rotation steps, each row followed by its count of steps
The counts run from 0 to 269.
[ 82 165 118 120 124  84 139 128 104 162 122 139 114 138 138 156 155 105
 106 138 127 148 162 139 163 193 121 148 100 142 139 109 134 133 137 112
  95 146 108 112 145 139  86  99 166  80 158  92 139  85 154 153 155 122
 149 140 171 131 130 154 170 142 159  85 137 132 161 146  68 149 129 118
 165 121 154 181 164  97 110  96 145 124 113]
78
[ 77 111 151 119 108 101 125 107  88 141 129 123 131 125 115 148 119 112
  98 100 201 120 136 133 137 187 130 138 135 130  99 136  78 129 140 119
 148 106 131  95  83 139 123 122  83 126 112 122 147  87 158 213 135 122
 150 134 164  94 139 137 170 138 166  73 143 100 156 138 115 146 114 135
 167 119 118 149 176 117 130 116 118 112 122]
64
[ 94 138 161 111 151  96 152 117  71 176 133 122 106 131 118 133 145  96
 111 128 186 107 118 147 146 185 112 113 102 158 141 104  98 154 155 136
 117 149 150 117 126 122 119 124 140 138 106  98 124  74 166 155 159 110
 153 146 170 132 120 130 158 114 167  88 163 124 167 123  73 138 125 132
 171 115 125 170 175 117 136 104 123 110 107]
71
[148 130 143 155 135  83 142 182 132 163 127 131 130 148  94 175 129  62
 118 126 158 137 154 178 133 114 123 131 107 186 160 105 138 118 167 122
 147 121 127 159 132 113 105  99 114 105 135 114 154 104 124 147 134  78
  95 119 189 106 108 161 156 127 148 101 116 172 146 154  91 169 156  98
 160 135 134 144 153  99 143  99 129 129  99]
259
[116 139  91 132 130  95 169 146 111 108 135 116 120  71  87 138 152 155
 162  66 178 118 153 142 157 172 180 138 107 141 128 105 108  93 130 121
 130 100 110 105  92 113 128 109 140 145 103 135 111 115 138 161 123 129
 161 153 138 184  84 124 134 154 169  84 123 147 117 163 149 104 130 137
 114 129 130 155 149 109  82 164 129 158 103]
18
[107 110 189 109 117 102 166 131 115 108 129 127 152 110 106 102  96 124
 109  94 169  78 152  84 128 152 164 165 122 128  69 129  80  82 102 117
 143  99 104 101 101  90 147 135 144 144 129 123 116  92 104 174 133 134
 113  79 160 116 121 141 146 139 182  81 135 108 128 153 163 115 104 141
 145  93 159 124 139 111 115 117 120 118 148]
218
[ 92 166 114 117 129  85 121 140 115 158 111 140 108 138 136 164 146 105
 112 133 160 129 168 162 147 170 118 133 109 149 138 120 142 137 155 122
  94 132 115 116 144 140  84  94 140  86 156  99 137  93 159 167 150 111
 154 155 166 123 131 153 173 149 159  99 132 132 146 127  73 159 127 112
 183 144 149 174 172  97 103 103 136 116  83]
76
[146 116 169 124 116 126 173 166 131 120 158 111 135 126  70 141 169 101
 119  79 140 128 114 102 142 168 167 145 112 108 127  91  92  98  93 117
 132 123  97 105  79 101 149 133 148 127 141 109 130  91 143 155 102 137
  77 104 140 162 109 134 149 113 173  71 123 131 117 201 146 127 141 148
 124  86 142 166 126 130  91 117 134 136 140]
34
[126 143 163 120 147 151 141 181 105 132 167  77  47 106 112 173 139 144
 111 135 194 115 162 125 164 160 122  89 109 120 150 162 136 120 112 149
 135 121 108  75 119  97 123 122 120 121 141  96  89 123 138 161  98 135
  77 135 146 147 128 140 145 148 181 132 115  97 102 163 144 162 139 137
 151 115 145 146 126 160 135  92 124 134 105]
137
[124 101 140 141 114 104 162 133  97 145 105 135  87 126 103 164 130 107
  74 116 154 132 117 124 151 162 121 112  97 162 150  76 134 145 139 108
  77 136 110 100 153 126 128 125 156  93 129 103 110 100 145 176 148  86
 113 128 164  93 113 138 135 138 177  90 146 144 144 146 125 174 116 113
 191 120 157 160 133 124 107 120 146 143  69]
242
[140 137 118 134 141  81 118 191 122 162 151 140 131 116 118 152 127  67
 151 111 171 108 176 141 125  74 103 129 113 184 136 128 142  86 153 124
 166  89 108 139 159  93 113 114 140 110 125 111 118  95  98 129 135 114
 114 121 163 145 121 174 156 149 157 126  89 141 117  95  91 150 146 107
 128 142 152 139 127  66 138 109  95 109 156]
103
[ 99 121  83 149 112  99 121 155 109 135 153 132 116  77 130 151 112 126
 143  86 164 123 180 106 164 113 112 141 128 155 117 149 132  77 122 104
 178  70  82  93 136 113 129 121 119 122 103 122 106 100  98 165 131 131
 137 128 149 145 129 174 159 175 176 109  86 108 112 113 130 141 140 118
 109 126 156 134 104  70 120 120  98 114 181]
111
[165 120 101 121 106  98 158 150 106 123 120 130 131 104  74 144 175 103
 148  77 137 105 143 116 137 131 166 127  97 155 140  61 125  99 134 120
  93 127 117  97 127  92 137 117 182 113 118 117  93 120 137 157 141 113
 119 143 122 188  94 120 122 151 165 101 123 179 128 161 128 129 128 133
 131 138 137 166 150 101  61 162 138 159  96]
22
[171 158 157 118 127  94 153 191 124 150 160 127 131 125  87 117 193  84
 131  67 163  89 130 123 110 131 166 145 109 134 125  82 137 118 125 132
  99 139 120 145 149 103 114 138 192 124 161 109 114 106 111 131 116 134
 125  94 124 170 112 131 124 128 159 104  91 147  96 151 115 107 132 139
 135 119 166 138 159 109 109 111 106 149  91]
197
[148 113 116 130  64 105 117 154  95 140 128  87 136 155 106 131 129  99
 110 143 148 116 162  96 140 139 117 158 122 127 118 144 138 120 129  86
 133 140 161  90 114 112 118  97 103  92 104 124 166 163  88 207 121 111
  90  98 147 111 134 159 145 150 152 104 102 162 129 166  81 150 137 115
 151 135 118  99 163 109 170  97 121 167 129]
159
[125 141 138 119 108 113 120 158 107 123 140  85 127 129 104 131 109 130
 120 161 176 113 181 110 148 152 134 151 111 108 115 179 124 110 145 113
 169 117 157 101  94  94 105  89  78 114 120 127 157 151 102 183 101 116
  87 102 172 114 119 169 155 146 151 112 105 148 131 182 110 154 137 121
 141 135 104 108 172 141 184  93 128 165 116]
156
[129 142 128 128 126  88 136 184 117 162 141 144 134 128 121 136 127  75
 140 119 134  97 194 124 144  91 104 146 113 187 136 127 142  85 127 123
 153 115 109 127 164  92 116 116 169 114 130 108 112  94  83 116 159 122
 108 115 160 157 135 171 166 152 175 119  91 132 123 112 102 131 148 108
 127 133 176 136 116  67 137  95 106 107 176]
105
[127 116 136 146 107  93 183 159  92 137 147 104 130 111  99 105 137 109
 170  71 140  95 130 128 164 167 129 146 112 183 127  98 110 105 116 104
 124 155 151 102 127 126 136 139 163 126  66 126 137 141  75 167 155  89
 139 123 131 171  96 138 131 123 169  79 132 149 123 140 120  99 122 115
 123 130 138  98 141  65 137 108 119 158 154]
6
[156 109 161 125 140  98 144 168 158 125 113 141 133 114 100 117 115 112
 123  87 187  74 137  90 122  99 141 137 119 127  73 116 121  74 136 112
 143  71 102 123 142  78 148 130 141 118 129 125 104 104 109 162 105 111
  99  79 154 143  78 175 131 144 177 114 114 140  94 127 151 157 121 118
 167 122 136 120 145  90 102 138 119 120 115]
212
[134 182 172 110 167 100 168 186 139 136 162 118 125 108 101 106 167 116
 149  88 178  91 143 133 127 157 181 162 101 117 102 117 108 101 117 138
 131 116 105 155 118  93 111 126 170 148 163 109 124  92 120 121 104 152
 129  91 147 175  92 144 143 124 162  99 107 134  83 163 131  98 139 140
 119 104 153 144 158 122 115 114 113 138 111]
200
[ 99 127 130 149 118  90 146 151 113 126 124 137 114 109  96 188 124 116
  78 119 171 160 158 167 138 161 166 129 110 153 142 119 118 130 152 119
 121 110 103 135 103 129  98 103 113 108 151 119 143  97 144 176 121 102
 127 122 188  63 120 128 156 152 149  82 116 135 150 178 129 175 129 123
 156 123 151 164 152 142 127 123 134 152  48]
249
[100 150 140 129 143  95 144 165 110 150 160 133 128 120 135 126 112 107
 148 119 137 100 193 114 171 131 111 151 111 173 124 146 128  79 109 136
 167 113 102 111 149  96 123 119 163 128 123 112 108  93  88 111 161 131
 118 108 165 165 131 173 172 145 183 111 100 108 131 125 121 116 140 117
 112 115 172 137 107  72 141  87 114 105 197]
107
[ 82 153 119 159 150  88 134 135 102 141 161 140  98 100 127 162 159 131
 109 120 157 177 110 136 190 186 117 131  99 131 134 116 117 124 157  95
 150 104 100 122 141 134  90 119 130  84 123 104 136  71 153 152 112 107
 143 128 174 136  95 167 144 123 143  78 125 135 166 130  92 174 131 122
 149 118 112 172 169 107 127 109 139 135 117]
82
[121 180 130 132 140  95 126 167 120 108 139 116 115 110 113 130 169 154
 158  82 179  90 160 141 171 162 160 142 125 131 119 130 122 101 159 139
 119 126 136 105 142 119  79 118 150  92 135 132 121 142 120 162 112 109
 153 130 139 204  99 150 127 154 144 102  95 145 137 142 141 142 114 129
 153 167 110 120 213  93 103 117 138 153  78]
184
[128 155  67 131  95  86 123 135  89 146 124 108 120 108 112 124 158 137
 153  92 186 102 142 123 152 161 138 145 107 137 121 116 134 128 156 101
 113 125 156 105 134 127 111 102 120 119  90 135 132 142 125 198 131 113
 179 147 130 171 103 145 136 158 158 106 108 169 117 128  81 120 131 124
 140 159 106 120 189  96 134 142 109 178  91]
176
[166 102 114 108  97 151 126 173  72 139 148  88  78 109 107 185 153 106
 126 122 164 121 162 106 129 122 119  84 116 137 164 110 142 110 127 114
 131 120 116  60 128  93 119 121 139  98 115  80  82 130 137 179 115 127
  67 152 122 155 133 119 137 172 170 137 114 130 118 130  97 169 122 139
 154 126 139 158 123 121  88 112 116 134 133]
131
[113 119 138 110 107  97 141 114  61 176 120 130 125 146 110 139 147  71
  94 121 166 114 118 129 127 169 117 123 108 165 141  88 107 157 149 116
 100 154 149 110 130 135 126 127 139 127 105  97 131  78 162 182 172 110
 151 145 151 115 140 127 161 126 168  86 159 132 162 116  57 137 121 131
 173 118 137 169 171 103 133 107 114 118 110]
69
[130  96 161  99 113 103 151 101 114 145 101 124 153 149  99 114 112  95
  94 141 147 102 117  64 144 146 113 151  99 119 101  97  95 109 126 101
 144 114 133 102 103  82 179 113 123 132 109 119 127  81 148 173 145 116
  98  94 174 133 103 173 158 115 192  88 166 148 153 161 102 139 138 123
 161  99 116 155 143 117 139 131 140 114 156]
52
[128 120 109  95  94 115 121 139  56 124 133 120 115  95 110 164 132 116
 122 122 154  91 225 104 120 117 149 120 123 160 152 133 130 100 123 150
 125 125 108  68 132  84 113 111 164 128 129 104  75 115 116 155 159 149
 110 142 137 146 162 110 154 194 175 135 101 108 142 126 125 130 121 149
 123 133 180 164 127 118  94 122 114 123 142]
123
[118 108 161 138 121 103 168 135  94 151 111 136  94 129  98 162 128 112
  70 122 147 131 121 123 158 172 132 114  90 169 148  80 122 147 132 119
  74 149 117 101 153 125 128 127 172  99 132 101 110  93 141 160 156  85
 116 120 171 101 117 136 133 130 176  90 152 139 153 160 129 168 119 118
 186 117 162 161 135 133 118 116 149 142  68]
243
[126 131 155 149 140  87 172 152  91 153 155 121 127 116  94 164 132  91
 110 140 152 163 126 153 150 164 149 138  80 166 165  95  98 131 161 113
 166 125 131 155  97 104 116 111 120 125 107 105 147  81 140 138 129  99
 101 115 199 100  93 141 144 105 137  76 138 160 166 174  89 147 147 124
 129 100 119 159 157 132 151 112 128 146 114]
255
[123 147 153 116 122 109 134 148 101 123 145  84 121 132 107 124 101 137
 116 172 171 110 183 108 151 156 140 152 106 109 113 176 119 115 141 127
 163 124 152 104  92  83 106  84  93 121 123 123 146 148 103 167 112 126
  88  97 178 123 116 170 150 143 155 116 112 144 136 190 116 152 143 131
 139 130 110 116 171 150 190  90 133 163 121]
155
[139 113 106 111 116 147 127 160  66 125 154  85  83  77 116 183 142 134
 140 117 185 131 169 113 135 138 130  94 120 130 156 132 117  94 130 116
 158  97 111  59 100  83 121 114 119 114  99  89  85 124 147 177 109 136
  83 157 131 152 117 112 141 175 159 131 118 125 123 126 103 167 123 151
 137 120 121 158 138 127  86 123 111 137 145]
129
[ 85 167 126 117 143  89 120 141 116 161 109 140 102 133 135 163 141 103
 114 128 189 123 165 170 142 171 116 122 112 156 136 127 128 132 163 131
 108 120 121 122 136 138  86  98 128  97 148 101 132  89 166 171 142 111
 158 160 166 122 128 150 168 148 162 104 135 130 148 116  81 164 126 116
 188 141 130 170 176 104 104 112 129 108  75]
75
[138  95 141  97  96  94 144 107 118 148  93 126 154 158 100 112 117  88
  95 139 141 104 130  60 134 137 121 160  98 123  95  97 108 104 119  97
 126 110 127  99 101  83 170 105 127 127 121 116 130  82 148 176 148 121
  97  99 170 128 111 169 166 119 191  88 157 157 142 170  95 136 138 121
 165 100 126 157 139 107 127 136 144 119 151]
51
[150 129  76 131 102 100 149 152 116 109 123 124 124  81  81 150 161 129
 159  69 171 117 147 131 138 146 171 132 105 143 130  76 118  92 139 110
 111 103 111 103 106 107 130 108 143 124 106 133 107 124 143 171 120 123
 138 154 128 182  88 125 131 162 163  94 113 169 116 150 131 129 131 130
 124 141 128 160 155 102  61 172 132 162  90]
20
[128 133 139 139 111 107 119 164 101 158 141  91 113 139 108 119 128 108
 134 100 212  78 142 139 154 137 113 133 129 151 109 160 134 136 146 133
 130 135 171 105 137 128 120 117  90 128  95 146 143 150 100 202 127  96
 144 127 142 133 131 164 145 141 177 112 100 137 108 139 120 131 137 113
 162 160 114  83 172 102 192  91 104 155  98]
166
[142 164 115 113 134  94 148 188 161 131 135 122 141 103 114 121 154 112
 148  86 181 111 158 123 106 136 176 170 114 110  96 122 129  75 123 103
 131  75  85 153 109  94 110 102 145 128 161 114 136 106 125 157  90 151
 123  93 144 151  88 155 150 147 163 104  98 154  67 151 120 122 138 129
 131 112 148 143 146 105  90 134 101 145 105]
203
[130 141 171 113 149 155 147 177  95 137 165  73  55 106 109 157 138 145
 113 136 182 117 158 113 166 160 122  83 103 127 155 150 130 126 109 148
 133 137 112  67 120  90 125 126 144 121 137  92  84 120 140 148 108 136
  74 128 149 158 126 137 138 141 185 128 122 101 111 164 142 158 137 140
 156 107 141 147 115 159 134  82 127 133 122]
136
